In the data rows, zero lies at 4.5, halfway between 4 and 5.
Here are some numbered points:
5|2|5|4|5|6|6|5|4|5|2|4|5|4|4|5|4|3|5|3|3|3|3|5|9|4|4|6|6|2|6|6|6|5|4 0
5|2|5|5|5|5|3|3|7|6|8|6|5|7|6|3|3|8|4|4|4|3|6|4|3|3|3|2|5|3|4|5|5|3|8 1
5|8|3|4|2|3|5|5|3|3|5|5|4|4|5|4|3|5|4|6|4|3|5|6|5|5|3|3|4|4|5|5|4|5|4 2
3|2|5|6|5|7|2|3|8|5|7|3|6|6|8|6|5|4|4|2|9|4|3|2|2|6|6|4|1|4|6|4|5|4|5 3
7|1|4|4|5|3|3|6|5|7|7|4|5|5|5|4|3|6|3|3|8|6|5|5|4|5|4|5|6|4|4|8|6|4|8 4
4|8|5|3|4|5|5|2|4|4|4|4|4|2|6|5|7|4|4|5|2|2|5|6|7|4|9|6|3|5|3|5|2|2|3 5
5|5|3|5|4|4|6|4|5|6|5|4|6|6|5|6|4|3|4|5|5|4|5|5|7|4|6|6|4|3|5|7|7|4|5 6
2|4|3|7|6|6|4|3|6|6|6|4|6|5|5|5|6|2|5|3|2|5|3|3|5|4|6|6|4|7|8|4|7|5|4 7
4|4|7|2|6|3|4|6|4|5|4|2|7|5|5|7|5|5|5|7|6|6|4|3|1|7|6|3|4|5|6|4|6|4|4 8
7|3|4|5|5|4|4|7|4|5|4|4|2|4|3|6|4|1|2|3|8|6|5|6|7|5|5|6|6|4|7|6|6|4|5 9
5|1|5|5|3|4|2|4|6|5|6|3|7|5|5|5|5|5|5|5|8|6|4|0|2|6|2|4|3|3|6|5|7|2|8 10
3|5|1|4|4|4|7|5|3|4|5|8|3|3|2|5|5|5|7|5|0|4|8|5|6|4|2|5|5|5|7|5|5|6|6 11
5|4|4|4|6|2|5|5|5|6|4|4|5|2|3|4|4|5|4|5|5|4|6|5|4|5|4|4|8|4|7|5|6|3|6 12
6|5|4|4|4|2|4|3|3|6|4|6|2|2|6|4|5|2|4|4|7|4|6|6|8|4|7|5|4|4|3|5|4|2|4 13
2|6|6|5|4|2|5|5|4|3|5|5|4|5|5|4|5|4|8|7|0|5|5|2|0|5|0|4|2|5|5|2|1|8|4 14
4|1|9|5|3|6|3|4|7|5|7|1|5|9|8|5|6|5|5|4|9|6|3|2|1|6|3|4|2|4|6|5|5|6|3 15
6|1|5|4|0|7|0|2|6|3|3|2|5|8|3|5|3|6|4|3|9|3|2|4|5|3|0|4|4|3|4|7|4|7|6 16
4|4|5|2|6|4|5|7|2|3|5|6|4|3|4|4|5|5|8|6|2|6|5|5|2|5|4|2|4|4|2|5|3|5|5 17
1|6|6|6|6|5|5|3|5|5|5|5|6|4|7|3|5|1|6|7|2|3|3|0|0|3|3|4|1|8|6|0|1|6|4 18
2|6|4|6|6|5|4|2|7|5|5|6|7|5|5|3|4|4|8|5|0|5|2|2|1|3|2|7|1|7|6|2|4|6|5 19
7|5|6|4|4|4|4|6|3|3|3|3|3|7|3|5|2|6|3|3|6|4|4|6|8|3|5|3|7|4|3|5|4|5|4 20
5|0|5|8|3|5|5|7|6|6|5|5|4|7|4|4|3|6|4|2|7|3|4|3|7|5|0|5|6|5|6|6|8|6|8 21
6|3|5|4|6|2|3|6|1|4|6|3|7|3|5|6|4|7|3|6|9|6|6|6|4|7|4|4|5|2|3|6|4|4|4 22
5|5|2|5|4|4|6|4|4|5|5|6|4|3|4|4|4|5|6|3|3|2|7|6|8|4|5|6|6|2|4|6|7|3|5 23
6|4|6|3|7|5|6|7|4|6|5|2|5|4|6|6|4|4|3|6|6|5|4|4|2|6|8|7|4|6|4|4|5|3|3 24
2|6|4|7|4|7|5|3|9|4|6|5|5|4|6|3|6|3|5|4|1|5|3|3|4|3|7|7|1|7|7|2|4|5|4 25
4|4|4|5|4|6|2|4|4|5|4|4|6|4|6|3|6|5|6|3|6|3|6|5|5|5|7|4|3|6|5|5|5|4|4 26
6|5|3|3|4|4|5|5|3|4|3|6|3|3|5|5|4|6|4|3|5|4|5|6|7|4|4|5|5|4|5|6|5|2|6 27
6|3|8|6|6|5|4|5|6|4|4|2|4|4|6|6|6|4|3|6|6|6|3|4|3|5|5|5|2|4|5|3|5|5|4 28
6|1|5|7|3|7|5|4|8|3|3|3|4|9|3|2|4|5|5|5|4|5|3|4|5|6|0|5|7|4|4|3|5|7|5 29
Which three points above are nearest to each new point? Their numbers follow each, nearest first.
3|4|8|2|5|7|2|4|5|5|6|3|6|7|8|6|5|4|3|3|8|4|2|3|0|6|8|3|0|8|2|3|2|3|3 3 24 15
2|5|7|8|6|5|5|3|7|3|6|4|6|6|4|5|4|4|7|5|3|6|2|1|1|5|2|6|3|6|6|1|4|6|5 19 18 14
4|3|4|5|4|6|0|2|6|4|8|5|5|5|7|3|4|6|5|5|5|2|5|6|4|4|5|5|5|4|2|5|4|3|6 1 26 4
3|5|5|6|6|6|6|7|5|6|4|6|4|5|5|5|5|2|5|4|1|4|5|4|2|6|5|7|4|5|5|0|5|5|5 7 25 24
8|3|7|5|1|7|2|3|5|2|3|0|6|9|3|5|7|6|3|3|9|4|5|6|5|4|5|3|2|5|2|7|4|3|3 16 20 26
6|6|3|3|4|5|3|4|2|6|5|7|5|4|5|6|5|4|4|4|6|2|7|6|6|3|8|4|4|3|2|7|5|3|5 13 27 6
3|7|4|4|6|6|3|4|4|5|5|6|4|5|4|4|5|4|4|5|5|2|6|6|6|4|6|3|5|5|5|5|5|3|2 26 2 27
6|4|5|2|3|5|5|5|3|5|3|4|2|4|5|8|5|2|0|2|8|4|5|9|9|4|7|4|6|3|4|7|7|4|5 9 27 13
3|3|4|6|6|3|6|5|4|4|5|6|4|5|4|2|5|4|7|4|2|6|5|2|3|5|2|4|4|4|4|3|5|6|6 17 14 11
5|6|3|6|4|4|5|3|3|3|4|5|4|6|4|2|5|6|5|2|2|3|4|6|3|4|4|2|7|4|4|3|2|5|3 2 20 27
6|5|5|3|5|4|4|5|5|6|4|4|6|4|5|6|4|5|2|5|8|6|5|5|7|5|6|3|4|2|3|7|7|3|4 6 22 27
1|5|3|6|4|6|6|4|4|6|5|7|5|3|7|4|5|3|6|4|1|4|4|4|5|2|4|6|4|4|6|1|6|7|5 7 25 19
4|5|4|5|5|4|3|4|4|6|4|4|5|2|4|6|4|3|5|4|5|6|4|3|4|6|5|5|5|5|5|3|3|3|6 12 26 27
7|6|4|2|4|3|6|4|2|5|3|4|4|3|6|7|5|4|2|3|4|4|5|8|9|5|8|5|5|5|6|6|6|2|5 27 13 6
5|0|5|6|6|4|3|7|9|5|6|3|6|7|4|4|4|6|4|4|8|7|4|3|4|5|0|6|7|4|7|4|8|5|8 21 10 4
3|4|2|7|8|4|7|7|6|4|7|6|5|4|5|4|6|6|5|5|1|7|6|1|1|6|2|5|4|5|4|6|4|5|7 17 11 14
3|5|5|5|6|6|5|3|5|4|5|6|7|5|6|4|5|5|5|4|3|3|4|3|1|4|7|4|3|6|3|2|3|3|2 26 25 18
6|4|5|4|5|5|6|7|3|2|1|4|4|4|3|7|6|4|2|4|5|7|6|7|6|5|5|5|6|4|7|3|5|4|1 9 27 20
4|8|6|1|6|5|6|6|2|3|1|5|4|3|5|7|5|4|4|5|2|6|5|6|6|3|8|4|3|6|3|5|3|4|1 5 17 27
4|4|9|1|4|7|3|2|5|1|5|3|5|9|4|4|5|7|6|6|8|6|3|4|0|5|5|2|0|6|0|1|2|4|2 15 28 8
6|5|2|6|5|4|4|4|7|6|5|3|4|5|4|4|5|4|4|3|4|2|4|4|4|3|7|6|5|5|5|4|4|2|6 6 26 12
3|5|3|3|3|4|6|5|3|3|3|6|3|4|5|3|6|5|7|6|2|4|6|6|3|3|5|3|4|3|3|4|2|6|5 17 2 11
3|6|3|5|4|5|7|4|7|2|1|6|3|4|3|4|5|5|5|5|1|2|3|5|4|4|4|4|7|6|4|3|4|5|4 2 11 27
7|5|5|1|2|6|2|2|6|2|4|4|3|6|3|5|3|6|4|3|7|4|6|7|5|4|3|3|5|5|2|4|3|6|2 20 2 16
2|9|2|4|6|4|6|4|4|6|5|9|4|2|5|4|5|4|5|4|0|4|5|5|5|5|6|6|4|5|4|3|3|4|2 5 11 2
4|6|3|3|4|5|5|2|4|5|7|6|4|4|7|4|4|6|4|3|7|1|4|6|6|4|7|4|4|4|3|9|2|2|7 27 13 26
5|3|7|4|3|6|1|3|7|4|7|2|6|9|5|5|2|8|5|6|8|4|3|2|1|6|2|3|4|3|3|5|1|5|4 15 16 1
7|5|4|4|5|5|4|2|4|6|5|4|6|3|7|5|4|3|3|2|7|3|4|3|6|5|8|7|2|3|5|5|7|3|5 6 26 13
4|6|7|5|5|6|5|2|3|5|4|4|4|4|6|7|5|2|5|5|5|6|3|5|6|4|7|5|4|4|6|5|6|3|2 6 28 26
6|7|5|5|6|4|5|8|3|3|4|4|3|3|4|4|5|3|5|6|3|6|3|5|5|6|7|5|6|7|5|4|3|5|2 24 2 17
2|0|3|3|4|1|6|8|4|3|5|6|3|4|2|4|4|5|5|7|4|7|6|3|2|7|0|5|8|3|4|5|7|6|7 12 17 11
5|5|3|4|4|5|2|5|6|2|6|5|6|6|5|5|5|6|4|5|4|3|6|5|4|6|4|3|4|5|3|6|4|7|5 2 26 1
6|4|7|3|5|3|5|4|5|6|4|3|5|4|3|5|3|6|3|4|9|5|4|5|6|6|6|4|4|2|3|6|5|4|4 22 20 6
8|5|5|4|2|5|4|2|6|2|3|4|5|7|3|4|3|5|3|3|6|2|5|8|7|3|5|4|7|3|3|5|4|4|4 20 27 2
7|6|6|3|5|4|4|4|2|4|5|4|3|4|6|7|4|4|3|4|9|3|7|7|6|2|9|3|3|3|2|5|3|4|3 13 20 27
6|4|6|3|1|5|5|1|5|1|3|3|5|7|4|5|2|6|2|3|6|4|4|7|5|2|3|4|5|6|3|6|2|4|3 20 16 2
2|5|5|5|7|4|5|6|3|3|4|7|4|2|4|2|5|5|6|6|1|7|4|2|2|5|3|6|3|6|6|1|3|6|4 14 19 17
4|5|6|4|6|2|5|8|4|4|3|3|5|4|2|3|6|4|6|7|4|8|5|2|2|6|4|4|5|4|5|1|5|6|3 8 17 28
5|3|5|5|6|4|4|6|5|5|6|5|4|2|5|3|4|3|4|4|0|3|4|3|2|4|5|6|1|6|5|1|5|5|4 25 19 7
7|6|1|3|4|5|4|1|2|5|6|6|5|3|6|6|3|4|3|4|8|2|7|8|7|3|9|4|4|2|3|7|4|2|6 13 27 6
3|3|5|4|4|2|4|5|4|4|5|6|4|6|3|4|5|6|8|6|5|6|5|1|0|8|1|2|2|7|2|3|0|6|4 14 17 8
2|7|3|6|4|4|7|5|5|3|3|5|3|3|4|3|3|3|5|6|1|3|6|5|5|5|3|6|5|5|3|2|4|6|2 2 11 23
8|5|5|3|4|7|6|4|4|3|3|5|4|7|4|4|3|5|2|6|6|4|5|6|6|5|6|5|4|4|1|5|6|4|3 20 6 27
7|7|3|1|3|4|4|4|3|6|2|3|4|3|5|5|4|2|3|5|6|2|7|8|9|4|8|5|6|2|3|6|2|3|4 13 5 27
7|4|4|4|5|7|4|3|5|4|5|4|2|7|3|4|3|6|2|4|6|2|5|8|7|3|7|3|8|4|2|4|3|5|4 20 27 23
0|7|8|6|4|7|5|4|5|2|2|4|3|8|5|4|5|5|6|4|1|5|5|3|1|5|4|6|2|6|4|4|3|7|1 14 19 25
4|4|7|5|4|5|3|4|4|4|4|3|5|5|5|5|6|4|4|7|4|5|3|2|2|6|5|4|4|5|4|4|4|5|3 28 8 24
6|7|2|2|3|5|4|5|5|4|2|6|3|6|3|4|3|4|5|3|3|4|5|7|7|2|1|3|5|3|4|5|3|6|1 2 20 27
3|3|4|6|5|5|4|6|6|5|5|3|6|3|5|4|4|3|5|5|2|5|3|3|4|6|2|5|4|3|9|4|7|6|5 7 12 0
6|0|2|6|4|5|4|4|7|4|5|2|4|7|3|4|2|4|4|2|4|4|4|2|6|4|0|4|5|4|7|6|9|7|6 21 29 0
3|4|7|4|6|5|5|5|7|5|4|4|5|5|8|6|6|4|4|4|3|6|4|2|2|5|6|6|4|6|7|3|5|4|3 28 24 7
4|4|3|5|6|5|6|4|5|6|5|7|4|3|4|3|5|4|3|4|3|4|4|5|5|5|7|7|5|7|6|5|7|3|5 7 6 12
8|4|5|2|5|5|5|4|4|3|1|4|3|4|3|8|4|4|3|3|5|4|3|7|8|6|6|3|8|5|2|5|5|4|2 20 27 0
7|5|6|5|6|5|7|7|3|3|1|6|3|3|2|4|5|2|4|3|5|6|4|6|5|5|7|4|6|6|6|5|6|5|3 9 27 0
6|5|3|5|7|4|6|6|4|2|5|5|3|4|2|2|4|5|4|7|3|6|5|5|5|5|1|5|6|4|6|4|4|6|3 2 12 11
5|7|5|4|3|4|5|3|4|2|5|7|2|6|2|4|1|7|4|5|5|6|6|6|4|4|1|2|6|4|2|5|1|4|5 2 20 27
9|4|1|3|6|4|3|5|5|8|6|5|5|4|4|4|3|5|0|4|9|3|7|9|9|6|9|3|8|3|2|9|7|0|7 4 13 27
2|6|2|6|4|5|4|4|5|5|6|4|4|6|5|4|6|4|5|4|2|3|3|2|5|4|4|5|4|4|7|5|4|5|5 7 6 25
3|6|5|5|5|6|5|4|6|3|5|4|6|7|6|4|6|4|7|5|5|5|3|4|0|4|6|3|3|6|4|4|2|4|4 26 28 8
2|2|4|5|1|2|3|4|6|3|6|6|5|4|4|3|4|7|7|6|3|5|4|2|2|4|0|3|5|5|2|6|2|9|7 14 17 1
3|1|2|6|5|1|5|8|4|7|4|6|4|4|0|2|5|6|4|6|3|7|5|1|3|4|0|4|9|3|5|4|7|6|8 12 21 11
5|3|9|6|7|8|3|2|9|5|5|2|5|8|8|5|4|5|2|4|9|3|3|2|4|6|7|7|2|5|5|3|5|4|5 3 28 15
7|2|3|3|5|3|4|4|4|5|4|6|5|3|6|7|4|4|5|4|6|5|5|7|7|4|6|5|6|3|3|7|5|4|5 27 13 6
5|4|6|3|5|6|6|6|3|5|5|3|6|3|4|4|3|4|3|5|8|5|3|5|2|6|5|4|4|5|5|4|6|4|4 24 8 28
